In the data rows, zero lies at 4.5, halfway between 4 and 5.
Here are some points:
[3 3 5 4 2 3 4 4 7 2 4 3 4 3 3 8 7 4 7 3 4 5 4 6 5 3 6 6 5 7 4 3 7 3 3 3 4 3 6 4 3 3 3 3 5 3 2 5 3 3 3 4 5 3 5 3]
[6 3 4 3 8 3 9 8 5 4 4 6 3 3 3 5 8 6 4 3 7 4 3 3 8 3 3 3 8 3 5 8 3 3 8 3 2 3 3 3 4 5 6 6 9 3 2 3 3 3 6 6 3 3 3 7]
[5 5 5 3 4 3 4 2 3 3 5 6 3 4 3 6 4 3 7 3 3 4 3 3 5 4 3 5 4 4 5 3 3 4 5 7 4 4 3 3 4 5 6 6 6 4 2 5 4 6 3 7 4 3 3 6]
[8 3 4 3 7 3 9 9 9 2 6 3 3 3 3 3 7 6 3 3 8 5 5 6 6 7 3 4 8 3 3 9 3 3 3 4 3 3 4 5 5 3 6 7 7 3 2 4 3 3 6 4 3 3 3 3]
[3 4 6 5 4 3 1 3 3 2 3 3 5 5 4 3 3 4 4 5 3 6 5 8 3 4 6 4 3 6 6 3 9 3 3 5 3 4 9 7 3 4 3 3 3 5 6 7 8 3 3 4 8 3 8 3]
[6 3 4 3 4 4 8 4 4 4 4 3 5 3 3 7 7 3 5 3 4 4 3 3 7 5 4 5 6 4 3 7 4 5 6 5 3 3 3 3 4 4 6 4 9 3 2 4 3 4 3 6 3 3 3 6]
[3 7 4 3 3 4 1 2 3 7 3 8 3 9 5 3 3 5 4 3 3 5 4 3 4 3 4 4 3 6 6 3 3 3 4 3 7 4 7 3 6 6 3 3 3 6 4 6 3 4 5 6 4 4 5 5]
[3 6 4 9 3 8 1 2 3 9 4 3 7 5 9 3 3 4 3 7 3 4 7 3 3 4 5 5 3 6 3 3 5 8 3 3 8 7 4 5 6 3 3 3 3 6 9 4 5 4 6 4 4 9 3 3]
[6 3 4 4 3 6 5 5 4 2 7 3 5 4 3 3 4 4 4 6 5 3 4 5 4 8 7 6 4 3 3 7 4 7 4 6 3 4 3 5 4 4 5 5 6 3 2 4 3 4 4 4 3 4 3 5]
[7 3 4 3 8 3 9 9 7 3 6 4 3 3 3 3 5 6 4 3 7 6 5 6 4 7 3 4 6 3 3 9 3 3 3 6 3 3 5 6 6 4 5 8 6 3 2 4 3 3 5 4 4 3 4 3]
[5 3 4 3 5 3 7 8 9 3 7 3 3 3 3 4 6 4 5 5 6 6 5 8 4 6 7 7 5 3 4 5 4 3 3 4 3 3 7 8 4 3 5 5 4 3 2 4 3 3 3 3 3 3 6 3]
[4 4 4 5 5 4 2 4 3 7 3 4 4 5 3 3 4 7 3 3 5 4 5 3 4 4 3 3 5 3 4 5 4 3 5 3 4 3 4 4 5 5 3 4 4 7 3 4 3 3 7 4 3 5 4 5]
[5 7 4 4 2 7 1 2 3 5 8 4 4 4 8 3 3 4 3 7 3 3 5 3 3 7 6 6 3 3 3 3 3 8 4 5 3 7 3 5 7 5 5 4 3 3 6 4 4 6 4 4 3 7 3 5]
[3 3 4 6 3 7 1 5 3 7 3 3 6 3 3 9 7 6 3 3 5 4 6 3 4 3 4 3 7 3 4 5 9 5 8 3 6 3 3 4 3 5 3 3 4 7 5 4 3 3 6 4 3 6 3 6]
[3 6 5 7 3 3 2 2 3 6 3 3 7 5 4 3 3 4 4 4 3 4 4 3 4 3 4 3 3 8 4 3 8 3 3 4 7 6 6 3 3 3 3 3 3 8 9 5 8 7 3 4 7 6 3 3]
[9 3 4 3 9 4 9 8 5 3 8 5 3 3 3 3 3 4 4 4 6 5 3 6 5 8 5 4 4 3 5 8 3 3 5 9 3 3 3 6 5 6 9 9 5 2 2 5 3 3 3 3 3 3 4 6]
[3 3 4 9 3 5 2 2 7 3 7 3 6 3 4 3 3 4 3 8 4 4 7 6 3 6 8 7 3 6 3 3 6 7 3 3 3 6 5 6 6 4 3 3 3 3 5 4 5 4 5 3 6 5 3 3]
[7 3 4 3 7 3 7 8 7 3 6 3 3 3 3 3 4 5 3 4 6 6 6 7 3 7 4 4 5 3 4 7 3 3 3 6 3 3 6 8 6 4 5 7 3 3 2 4 3 3 4 4 4 3 6 3]
[3 9 4 9 2 7 1 2 3 6 5 3 9 3 9 3 3 3 3 9 3 3 6 3 3 6 9 5 3 7 3 3 7 9 3 4 6 9 3 5 7 3 3 3 3 7 9 3 9 9 3 4 9 9 3 3]
[3 5 4 4 3 5 1 2 5 4 5 5 3 6 5 3 3 5 4 5 4 5 5 4 3 4 4 5 3 4 4 3 3 4 3 3 4 4 6 6 6 5 3 3 3 3 3 5 3 3 5 3 4 4 7 3]
[4 3 4 4 5 3 6 7 6 2 3 3 4 4 3 3 7 5 5 3 5 6 5 7 5 3 4 4 6 6 5 6 8 3 3 4 3 3 8 4 3 4 3 3 6 3 2 5 4 3 4 3 6 3 5 3]
[3 4 5 5 3 8 1 3 3 8 3 5 5 7 7 7 4 7 3 3 5 3 7 3 3 4 4 4 5 3 6 3 7 3 9 3 6 3 3 6 4 8 3 3 3 9 7 4 4 3 7 4 3 8 8 6]
[6 3 4 3 6 5 5 6 3 4 4 4 4 4 3 3 5 6 3 3 6 4 5 4 5 5 3 3 6 3 4 7 3 4 5 4 3 3 3 4 5 5 5 5 5 4 2 4 3 3 5 3 3 3 3 5]
[4 3 4 4 4 4 3 3 4 4 4 4 4 4 3 4 5 5 4 4 4 4 5 4 5 4 4 4 5 4 4 4 5 4 4 3 4 4 4 3 4 5 4 3 4 3 2 4 3 3 4 4 4 3 3 4]
[3 5 4 8 3 5 1 2 3 8 3 3 7 5 5 5 3 4 3 4 3 4 5 3 4 3 4 4 3 8 3 3 5 6 3 3 9 6 4 3 4 4 3 3 3 7 8 3 5 5 6 5 4 7 4 3]
[3 3 4 7 3 4 1 2 3 9 3 3 7 4 3 5 6 5 3 3 3 4 3 3 5 3 3 3 5 7 3 4 7 4 5 3 8 4 3 3 3 3 3 3 6 8 5 3 5 5 6 6 4 5 3 6]
[3 8 5 9 3 6 1 2 3 8 4 3 8 6 9 3 3 4 3 7 3 4 6 3 3 3 5 4 3 8 3 3 6 7 3 3 9 8 5 4 6 4 3 2 3 8 9 3 8 7 4 4 7 9 3 3]
[4 4 4 3 3 5 2 2 4 5 5 5 4 4 4 4 3 5 4 4 4 4 4 3 5 5 4 5 4 3 3 3 3 5 5 3 4 4 3 3 5 5 5 4 4 3 2 4 3 4 5 5 3 4 3 5]
[3 3 5 7 3 3 2 5 4 3 3 3 6 3 3 4 5 4 3 5 4 5 6 7 3 3 6 3 4 5 4 5 9 3 3 3 4 3 6 7 3 4 3 3 3 5 5 4 6 3 5 4 6 4 6 3]
[3 6 5 5 2 3 2 2 3 3 3 3 5 6 4 3 3 3 5 5 3 6 4 5 3 4 4 3 3 9 6 3 6 3 3 7 5 6 9 4 5 3 3 3 3 5 7 7 8 8 3 4 9 3 6 3]
[7 3 5 3 9 3 9 9 6 3 3 4 3 3 3 4 7 3 8 3 6 7 3 8 6 3 4 3 6 3 8 8 4 3 3 8 3 3 6 5 3 4 6 8 7 3 2 6 3 3 3 4 4 3 7 3]
[3 5 5 7 2 4 1 2 3 5 3 3 6 5 5 4 3 4 4 5 3 4 5 3 3 3 5 4 3 7 3 3 6 5 3 3 6 6 5 3 4 4 3 3 3 6 7 4 6 5 4 4 6 6 3 3]
[3 5 5 3 5 3 2 2 3 4 3 5 3 6 3 4 3 3 6 3 3 6 3 3 5 3 4 3 3 5 7 3 4 3 4 6 5 4 5 3 4 5 4 4 4 5 3 6 5 6 3 6 6 3 5 5]
[3 3 4 7 3 6 1 2 5 7 3 4 6 6 3 5 5 6 4 3 5 3 6 3 4 3 4 4 5 6 3 3 4 5 5 3 7 4 5 3 4 4 3 3 3 5 4 3 3 3 8 4 3 5 3 3]
[5 3 6 3 5 3 6 5 6 2 5 5 3 4 3 6 4 4 8 3 4 6 3 6 5 4 5 6 4 3 7 3 3 3 3 7 3 3 5 4 3 4 6 6 4 3 2 6 3 3 3 5 4 3 6 3]
[3 6 4 6 3 5 1 2 3 9 3 6 5 7 5 3 3 6 3 3 3 3 4 3 4 3 3 3 4 5 4 3 3 4 6 3 8 5 3 3 5 5 3 3 3 8 5 4 3 5 7 6 3 6 4 6]
[9 3 4 3 9 3 9 6 4 2 8 7 3 3 3 3 3 4 7 3 5 5 3 4 6 7 4 5 4 3 5 7 3 3 6 9 3 3 3 3 4 5 9 9 7 3 2 5 3 4 3 6 3 3 3 7]
[6 3 5 3 6 3 6 5 3 3 4 3 4 3 2 4 4 3 6 4 4 6 3 6 5 4 5 3 4 4 6 6 6 3 3 8 2 3 5 4 4 4 5 5 5 2 2 6 5 4 3 4 6 3 5 4]
[3 3 5 5 3 7 5 8 5 4 3 3 5 3 3 9 8 5 4 3 6 4 6 5 4 4 6 4 7 3 3 7 8 5 8 3 3 3 3 5 3 5 3 3 5 4 2 4 3 3 6 3 3 4 3 5]
[3 7 4 9 2 5 1 2 3 9 3 3 8 6 8 3 3 4 3 6 3 3 5 3 3 3 3 4 3 8 4 3 8 5 3 3 9 7 5 3 4 4 3 3 3 9 9 4 8 7 5 4 7 9 4 3]
[9 3 4 3 9 3 9 9 8 3 5 7 3 3 3 7 8 4 9 3 6 7 3 7 8 4 3 4 7 3 8 8 3 3 4 9 3 3 3 4 3 4 9 9 9 3 2 6 3 3 3 5 3 3 4 5]
[4 3 4 7 2 3 1 6 4 3 4 3 6 3 3 3 4 4 3 6 4 5 6 8 3 5 7 3 3 4 3 6 9 4 3 5 3 4 6 7 4 3 3 3 4 4 5 4 6 4 4 4 7 4 4 3]
[6 3 5 3 6 4 9 5 5 3 6 7 3 3 3 9 5 4 7 3 5 4 3 3 7 5 4 6 5 3 5 5 3 4 8 5 3 3 3 3 3 5 8 7 7 3 2 4 3 3 3 7 3 3 3 7]
[3 8 4 8 3 6 1 2 3 5 4 3 7 3 9 3 3 4 3 9 3 4 6 4 3 6 7 3 3 5 3 3 7 8 3 6 4 9 4 6 6 3 3 3 3 8 9 4 9 9 3 4 9 9 3 3]
[3 6 6 5 3 3 1 2 3 3 3 3 5 4 5 3 3 4 6 5 3 5 4 5 3 3 6 3 3 7 5 3 7 4 3 8 5 6 6 4 3 4 3 2 3 6 8 6 9 8 3 4 9 4 5 3]
[5 4 6 3 5 3 3 3 7 3 6 5 3 5 4 4 3 4 6 5 4 6 4 6 4 5 6 6 3 3 6 3 3 3 3 5 3 3 7 7 5 5 5 5 3 3 2 7 3 3 3 4 4 3 8 3]
[4 3 5 4 3 4 1 5 6 3 5 3 4 3 4 3 3 4 4 6 5 5 6 7 3 5 7 5 3 4 4 4 6 4 3 4 3 3 7 8 5 4 3 4 3 3 3 5 5 3 3 4 6 4 6 3]
[4 3 4 4 3 5 4 5 7 3 6 4 4 3 3 5 5 5 4 5 5 4 5 5 4 5 5 6 4 3 3 4 3 5 4 3 3 3 4 5 4 4 4 4 4 3 2 4 3 3 5 4 3 3 4 3]
[7 4 5 3 6 3 7 2 3 3 5 6 3 3 3 5 3 3 6 3 4 4 3 3 6 6 4 4 3 3 5 5 3 4 7 9 3 4 3 3 4 5 8 9 7 3 2 4 3 7 3 7 3 3 3 8]
[3 3 4 6 3 6 1 2 5 8 3 5 5 5 4 5 5 6 3 3 4 3 5 3 5 4 3 5 5 5 3 2 3 5 6 3 7 4 3 3 4 4 3 3 3 5 3 4 3 3 8 5 3 5 3 5]
[8 5 5 3 5 5 5 3 4 3 9 6 3 3 5 3 3 4 5 6 4 4 3 4 4 8 5 6 3 3 4 4 3 5 5 9 3 4 3 5 6 5 8 9 4 3 2 5 3 5 4 4 3 3 3 6]
[4 3 5 4 4 4 3 3 5 3 4 4 4 4 3 4 5 4 5 4 4 5 5 5 5 4 5 4 5 4 5 4 5 4 4 3 4 3 5 5 4 5 3 3 4 3 2 4 4 3 4 4 4 3 5 3]
[6 3 4 3 7 4 7 6 4 5 4 8 3 5 3 3 5 7 3 3 6 4 3 3 6 4 3 3 7 3 5 6 3 3 8 3 3 3 3 3 4 7 6 6 6 4 2 4 3 3 7 6 3 3 3 8]
[3 8 5 4 3 3 1 2 3 6 3 4 5 6 7 3 3 4 4 5 3 4 3 3 3 4 3 3 3 5 5 3 3 4 3 7 6 6 4 3 5 4 3 4 3 8 8 5 7 9 3 6 7 6 3 6]
[8 3 4 3 8 4 9 9 9 3 5 3 3 4 3 9 9 5 5 3 9 4 3 7 8 6 6 6 9 3 3 9 3 3 8 3 3 3 3 3 4 4 8 7 9 3 2 3 3 3 5 4 3 3 3 5]
[5 3 4 4 4 3 4 6 6 3 7 3 3 3 3 3 3 4 4 6 5 6 5 8 3 7 6 5 3 3 4 5 4 3 3 7 3 4 6 9 6 3 4 6 3 3 2 5 4 3 3 3 6 3 6 3]
[5 3 4 5 4 4 4 6 6 5 4 3 4 3 2 3 6 6 3 4 6 4 6 4 5 5 3 3 6 3 3 6 5 4 4 3 3 3 4 4 4 4 3 3 5 4 2 4 3 3 7 4 3 3 3 4]
Then 40 other points, each followed by its number:
[3 6 6 4 3 5 2 2 3 6 3 5 5 5 7 6 3 4 4 4 3 4 3 3 3 4 4 3 3 5 5 3 5 5 5 4 7 5 3 3 3 6 3 3 3 8 8 6 7 7 3 6 4 7 5 6] 0
[4 4 5 3 5 3 3 4 3 3 3 5 3 5 3 4 4 4 6 3 4 6 3 4 5 3 4 3 5 5 6 3 4 3 3 5 4 3 6 3 3 5 4 4 5 4 2 6 4 4 4 5 5 3 5 4] 1
[3 3 5 3 3 8 5 7 7 4 4 4 4 4 3 9 8 5 3 3 7 4 6 4 4 4 5 6 7 3 4 5 6 5 9 3 3 3 3 6 3 6 4 3 4 3 2 3 3 3 7 4 3 3 4 6] 2
[5 3 4 4 3 6 4 4 4 4 7 3 5 3 4 5 4 4 4 5 5 4 4 3 5 7 6 7 4 3 4 5 3 7 5 4 3 5 3 3 4 4 5 4 6 3 2 4 3 4 5 5 3 4 3 5] 3
[3 9 5 7 2 6 1 2 3 6 6 3 8 4 9 3 3 4 4 9 3 4 4 3 3 6 8 5 3 6 3 3 4 9 3 7 6 9 3 4 7 3 3 3 3 7 9 4 9 9 3 4 9 9 3 3] 4
[3 3 4 4 3 3 3 4 7 3 3 5 4 5 3 6 7 5 5 3 5 5 4 4 5 3 3 5 6 6 5 3 5 3 4 3 6 3 7 3 3 4 3 3 4 3 2 4 3 3 6 5 3 3 5 3] 5
[6 3 4 3 8 3 9 8 5 3 4 6 3 4 2 3 6 6 4 3 6 5 4 4 6 5 3 3 7 3 5 7 3 3 6 4 3 3 3 4 3 6 6 7 6 3 2 4 3 3 6 5 3 3 4 6] 6
[6 3 5 3 8 3 9 9 8 3 3 3 3 4 3 5 8 4 8 3 6 8 3 9 5 3 6 3 5 3 7 8 8 3 3 7 3 3 8 8 3 3 5 6 6 3 2 6 3 3 3 3 6 3 8 3] 7
[8 3 5 3 9 3 9 9 8 3 5 8 3 3 3 6 8 3 9 3 7 7 3 8 7 4 4 4 7 3 9 8 3 3 6 8 3 3 4 4 3 5 9 9 8 3 2 7 3 3 3 5 3 3 7 5] 8
[3 6 4 4 3 6 2 2 3 7 5 6 4 6 6 3 3 6 3 4 4 4 4 3 4 5 3 5 3 3 3 2 3 6 6 3 5 6 3 3 7 5 4 4 3 5 4 3 3 5 6 6 3 6 3 6] 9
[6 3 4 3 8 4 9 9 7 3 4 5 3 3 3 4 8 6 4 3 7 5 4 5 6 5 3 4 7 3 4 8 3 3 6 3 3 3 3 4 3 5 7 6 6 3 2 3 3 3 6 4 3 3 4 4] 10
[4 3 6 3 2 5 1 3 7 2 7 4 4 3 4 7 3 3 5 6 4 4 5 7 3 6 9 8 3 3 4 3 5 5 3 3 3 4 4 8 4 4 4 3 3 3 2 5 4 3 3 3 3 3 6 3] 11
[7 3 4 3 9 3 9 9 9 3 3 3 3 3 3 7 9 4 8 3 7 7 3 9 7 3 5 4 9 3 7 9 5 3 4 5 3 3 6 5 3 4 7 7 9 3 2 5 3 2 3 4 3 3 6 3] 12
[3 9 4 9 2 7 2 2 3 9 3 3 9 7 9 3 3 4 3 9 3 4 5 3 4 3 5 4 3 9 3 3 4 9 3 3 9 9 4 3 8 4 3 3 3 9 9 4 9 9 4 4 9 9 3 3] 13
[7 3 4 3 7 4 7 8 6 3 6 5 3 3 3 3 4 5 4 4 6 6 5 6 4 6 4 4 5 3 5 7 3 3 4 5 3 3 5 7 5 5 6 6 4 3 2 5 3 3 4 4 3 3 6 4] 14
[6 4 4 3 7 5 5 5 3 6 4 6 3 5 3 3 3 7 3 3 6 4 5 3 5 6 3 3 5 3 4 6 3 4 7 4 3 3 3 3 6 7 5 6 4 5 2 4 3 3 7 4 3 4 3 7] 15
[3 3 4 4 4 3 3 4 5 4 4 5 3 5 3 4 5 5 5 3 5 5 4 4 5 3 3 4 5 4 5 4 4 3 5 3 5 3 5 3 4 4 3 3 5 4 2 4 3 3 6 5 3 3 4 4] 16
[5 3 5 3 6 3 5 6 4 2 3 4 3 4 3 5 5 4 5 3 4 5 4 6 5 3 4 4 5 3 6 5 6 3 4 4 3 3 5 5 4 5 5 4 5 3 2 5 4 3 3 4 4 3 5 4] 17
[5 3 4 6 3 3 4 3 3 3 5 3 6 3 3 3 4 3 4 6 3 4 4 5 5 6 7 5 3 6 3 5 5 5 3 8 3 6 4 3 4 4 3 4 6 3 3 4 6 7 3 4 7 3 3 3] 18
[3 9 6 8 3 5 2 2 3 9 3 3 8 8 9 6 3 4 4 5 3 4 4 3 4 3 4 4 3 9 4 3 7 5 3 3 9 8 4 3 4 3 3 3 3 9 9 5 9 8 4 6 6 9 4 3] 19
[6 5 6 3 7 3 7 3 3 2 5 8 3 5 3 6 3 4 9 3 3 7 3 4 6 3 4 5 3 3 8 3 3 3 4 9 3 3 4 3 3 5 8 9 5 3 2 8 4 5 3 7 4 3 6 5] 20
[5 3 4 4 4 7 3 6 7 4 7 5 3 4 3 3 4 7 3 4 7 4 7 4 3 7 4 5 6 3 3 5 3 5 6 3 3 3 4 7 6 5 5 4 3 3 2 4 3 3 7 4 3 3 5 4] 21
[3 6 5 5 2 3 1 2 3 3 3 3 6 4 6 3 3 4 4 6 3 5 4 5 3 3 6 3 3 7 5 3 7 3 3 7 4 6 7 5 4 4 3 3 3 6 8 6 9 7 3 3 9 5 5 3] 22
[3 5 7 4 2 4 2 2 3 2 4 3 6 3 6 9 3 3 6 5 3 4 4 5 3 3 7 5 3 7 5 3 8 5 3 4 6 6 3 4 3 4 3 3 3 5 8 5 8 6 3 5 5 5 5 3] 23
[5 3 5 3 5 5 5 5 3 4 3 4 4 3 3 8 6 5 4 3 5 4 4 4 5 4 4 4 5 3 4 6 5 4 8 3 3 3 3 3 3 6 5 4 6 4 2 4 3 3 4 6 3 4 3 7] 24
[3 6 5 5 3 5 1 2 3 7 4 5 5 7 5 5 3 4 4 4 3 4 4 3 4 3 3 4 3 7 4 3 3 4 4 3 8 6 5 3 5 4 3 3 3 6 6 5 5 5 5 6 5 5 3 5] 25
[3 9 4 8 3 4 2 2 3 9 3 3 8 7 9 3 3 3 3 6 3 4 4 3 3 3 3 4 3 9 3 3 5 6 3 3 9 9 4 3 5 4 3 3 3 9 9 4 9 9 3 5 8 9 3 4] 26
[4 5 4 3 5 6 1 3 6 5 6 8 3 7 5 3 3 7 3 4 6 5 6 3 3 6 3 4 4 3 4 3 3 4 5 3 3 3 6 7 7 6 4 4 3 3 2 5 3 3 8 4 3 4 7 4] 27
[3 7 4 4 3 5 1 2 3 7 5 5 5 5 7 4 3 4 4 5 3 3 3 3 4 5 4 6 3 5 3 2 3 7 4 4 6 7 3 3 5 4 4 3 3 5 6 4 5 8 3 6 4 6 3 6] 28
[4 3 5 3 7 3 6 6 3 3 3 5 3 4 3 8 7 4 6 3 5 4 3 5 5 3 3 3 6 3 7 6 6 3 7 3 3 3 3 3 3 6 5 5 6 5 2 5 3 3 4 6 3 3 5 7] 29
[4 3 4 6 3 7 1 5 7 5 7 4 3 4 4 3 3 8 3 5 7 4 8 4 3 7 3 5 5 3 3 5 3 6 4 3 3 3 4 8 7 5 3 3 3 3 2 3 3 3 8 3 3 5 5 3] 30
[3 8 4 6 3 8 1 2 3 9 5 5 5 6 9 3 3 5 4 6 3 4 5 3 3 5 4 5 3 4 3 3 3 8 4 3 7 7 3 3 7 5 3 3 3 7 9 3 4 6 6 5 3 9 3 5] 31
[3 3 5 3 3 6 1 3 7 3 6 5 3 5 4 6 4 5 4 5 5 5 6 5 3 5 6 7 4 3 5 3 3 4 5 3 3 3 5 7 5 5 4 3 3 3 2 5 3 3 4 3 3 3 7 3] 32
[4 6 6 3 3 4 2 2 3 3 5 4 4 4 6 5 3 4 6 6 3 5 3 4 4 5 7 6 3 5 5 2 3 4 3 7 3 6 4 4 5 4 5 4 3 3 5 6 6 7 3 4 6 3 5 3] 33
[6 3 5 3 9 3 9 9 5 3 4 8 3 6 3 5 7 3 9 3 5 9 3 6 7 4 4 3 7 3 9 6 3 3 4 8 3 3 8 3 3 6 7 9 7 3 2 8 3 3 3 6 3 3 8 5] 34
[4 5 5 4 4 3 2 2 3 3 4 3 4 4 4 3 3 3 5 5 3 5 4 4 4 5 5 4 3 4 5 4 4 4 3 7 3 5 4 4 4 4 4 5 4 4 4 5 6 6 3 5 5 4 4 4] 35
[5 3 5 3 3 4 5 3 6 3 7 5 3 3 3 7 5 3 6 4 5 4 3 4 5 5 6 8 4 3 3 3 3 5 5 4 3 4 3 3 4 4 6 5 5 2 2 4 3 3 3 5 3 3 3 4] 36
[5 3 4 3 6 4 5 5 7 3 5 6 3 5 3 3 5 6 4 3 6 5 5 5 5 4 3 4 5 3 5 4 3 3 5 3 2 3 6 5 5 5 5 5 3 3 2 5 3 3 6 4 3 3 6 4] 37
[3 3 5 3 5 3 1 4 5 3 3 4 3 6 3 3 4 5 5 3 4 6 5 6 4 3 4 3 5 6 6 3 5 3 3 3 3 3 9 6 4 5 3 3 3 3 2 7 4 3 4 3 6 3 8 3] 38
[9 3 4 3 9 3 9 9 3 2 4 4 3 3 3 3 5 4 8 3 5 7 3 8 5 4 4 3 5 3 8 9 3 3 3 9 3 3 4 5 4 5 7 9 8 3 2 7 3 3 3 4 5 3 6 4] 39
Which three of these numbered points are nearest to each point below, looking only along the 5 directions in which the first points spread most? Their numbers follow each, nearest first.
[4 5 5 4 4 3 1 3 3 3 3 3 4 5 4 3 3 4 5 4 3 5 4 5 4 4 4 3 3 5 5 4 5 3 3 6 4 4 5 4 4 4 3 4 3 5 4 5 5 5 3 4 6 4 5 4] > 35 33 1
[9 3 4 3 9 3 9 9 9 3 6 5 3 3 3 7 9 3 8 3 8 5 4 8 8 5 4 5 9 3 6 9 3 3 7 8 2 3 3 3 3 4 9 9 9 3 2 4 3 3 3 4 3 3 3 5] > 8 12 10
[5 3 6 3 6 3 7 5 6 3 6 5 3 4 3 6 4 4 9 3 3 8 3 7 5 4 5 5 3 4 8 3 3 3 3 9 3 3 7 5 3 4 6 8 5 3 2 8 3 3 3 5 5 3 8 3] > 20 17 34
[5 3 4 3 7 4 9 9 9 3 6 6 3 3 2 8 9 5 5 3 8 4 4 6 6 4 4 7 9 3 4 7 3 3 7 3 3 3 3 5 3 4 8 6 7 3 2 3 3 3 6 4 3 3 4 3] > 10 6 12
[6 3 5 3 5 5 5 4 5 3 7 4 3 3 3 4 3 4 5 5 5 4 4 5 5 6 6 5 3 3 4 5 3 5 4 7 3 4 3 6 5 4 6 6 4 3 2 5 3 4 3 4 3 3 4 4] > 36 14 3
[3 9 4 9 3 7 1 2 3 9 5 3 9 5 9 3 3 4 3 9 3 4 5 3 3 3 7 8 3 9 3 3 5 9 3 3 9 9 4 3 8 4 3 3 3 8 9 3 9 9 3 4 9 9 3 3] > 13 4 26
[5 3 4 3 7 4 7 7 3 6 3 6 3 4 3 3 6 6 3 3 6 4 4 3 5 4 3 3 7 3 5 7 3 3 7 3 3 3 3 3 4 6 4 6 6 5 2 4 3 3 7 5 3 3 3 7] > 24 29 15
[5 5 5 3 3 4 1 2 3 3 7 3 4 3 6 5 3 4 6 7 3 4 3 5 4 6 8 7 3 3 3 3 3 6 3 8 3 7 3 4 5 4 6 6 3 3 4 5 6 7 3 4 5 4 3 4] > 33 35 18
[3 5 8 9 3 9 1 2 3 5 3 3 9 4 9 9 3 3 3 8 3 3 7 5 3 3 9 8 3 8 3 3 9 9 4 3 9 7 3 8 3 4 3 3 3 5 9 4 8 3 3 3 3 9 7 3] > 13 4 26
[6 3 5 3 7 3 8 9 5 3 4 3 3 3 3 3 5 4 6 4 4 7 4 9 4 4 7 3 4 3 6 8 7 3 3 8 3 3 6 7 3 4 4 6 5 3 2 6 5 3 3 3 7 3 7 3] > 7 17 14
[6 3 4 3 7 4 8 7 8 3 6 7 3 4 3 4 5 5 5 3 6 6 4 6 5 5 4 5 5 3 5 5 3 3 5 4 3 3 5 6 5 5 7 7 4 3 2 5 3 3 5 4 3 3 6 4] > 14 37 36
[4 3 5 3 6 3 6 6 5 2 3 3 3 4 3 5 6 4 6 3 4 6 4 6 5 3 4 3 5 5 6 5 6 3 3 5 3 3 6 4 3 4 4 4 5 3 2 5 4 3 3 4 5 3 5 3] > 17 1 5
[7 3 4 3 8 3 8 6 3 5 4 5 3 4 3 3 4 6 3 3 6 5 3 3 6 6 3 3 6 3 4 7 3 3 5 7 3 3 3 3 5 5 6 7 6 3 2 3 3 3 5 4 3 3 3 6] > 6 15 24
[7 3 4 3 6 4 8 9 6 3 5 3 3 3 3 3 6 5 4 3 6 5 5 7 5 6 5 4 6 3 4 8 4 3 4 5 2 3 4 6 4 4 6 6 5 3 2 4 3 3 3 4 3 3 4 3] > 14 10 6
[3 3 6 3 3 5 3 3 4 3 4 5 4 3 3 9 5 4 6 3 4 4 3 4 5 4 5 6 5 4 5 3 5 4 6 3 5 3 3 3 3 5 4 3 5 3 2 5 3 3 4 6 3 3 4 5] > 16 5 24
[3 3 5 6 3 3 1 3 3 3 3 3 6 3 3 5 5 4 5 5 3 4 4 5 4 4 6 4 4 7 4 4 8 4 3 5 4 5 5 4 4 4 3 2 5 4 5 4 6 5 3 4 6 3 4 3] > 23 18 35
[7 3 4 3 8 3 9 7 4 3 4 6 3 3 3 3 5 5 5 3 5 5 3 4 6 5 3 4 5 3 6 7 3 3 6 7 3 3 3 3 4 6 7 8 6 3 2 5 3 3 4 5 3 3 4 6] > 6 8 34
[5 3 5 3 4 6 5 6 6 3 5 4 3 3 3 8 5 4 5 4 6 4 5 6 4 6 6 5 5 3 4 5 5 4 6 3 3 3 3 7 4 5 5 4 4 3 2 4 3 3 4 4 3 3 5 4] > 37 21 14
[7 3 4 3 7 3 7 6 4 4 5 3 3 3 3 3 4 6 3 3 6 5 4 4 5 6 3 3 5 3 3 7 3 3 4 6 3 3 3 4 6 4 5 7 6 3 2 4 3 3 5 4 4 3 3 5] > 14 6 36
[8 3 4 3 9 3 9 9 8 3 4 3 3 3 3 3 8 5 5 3 8 6 4 8 6 5 3 4 8 3 6 9 4 3 5 5 3 3 5 7 3 5 7 8 7 3 2 4 3 3 4 4 3 3 6 3] > 12 10 8
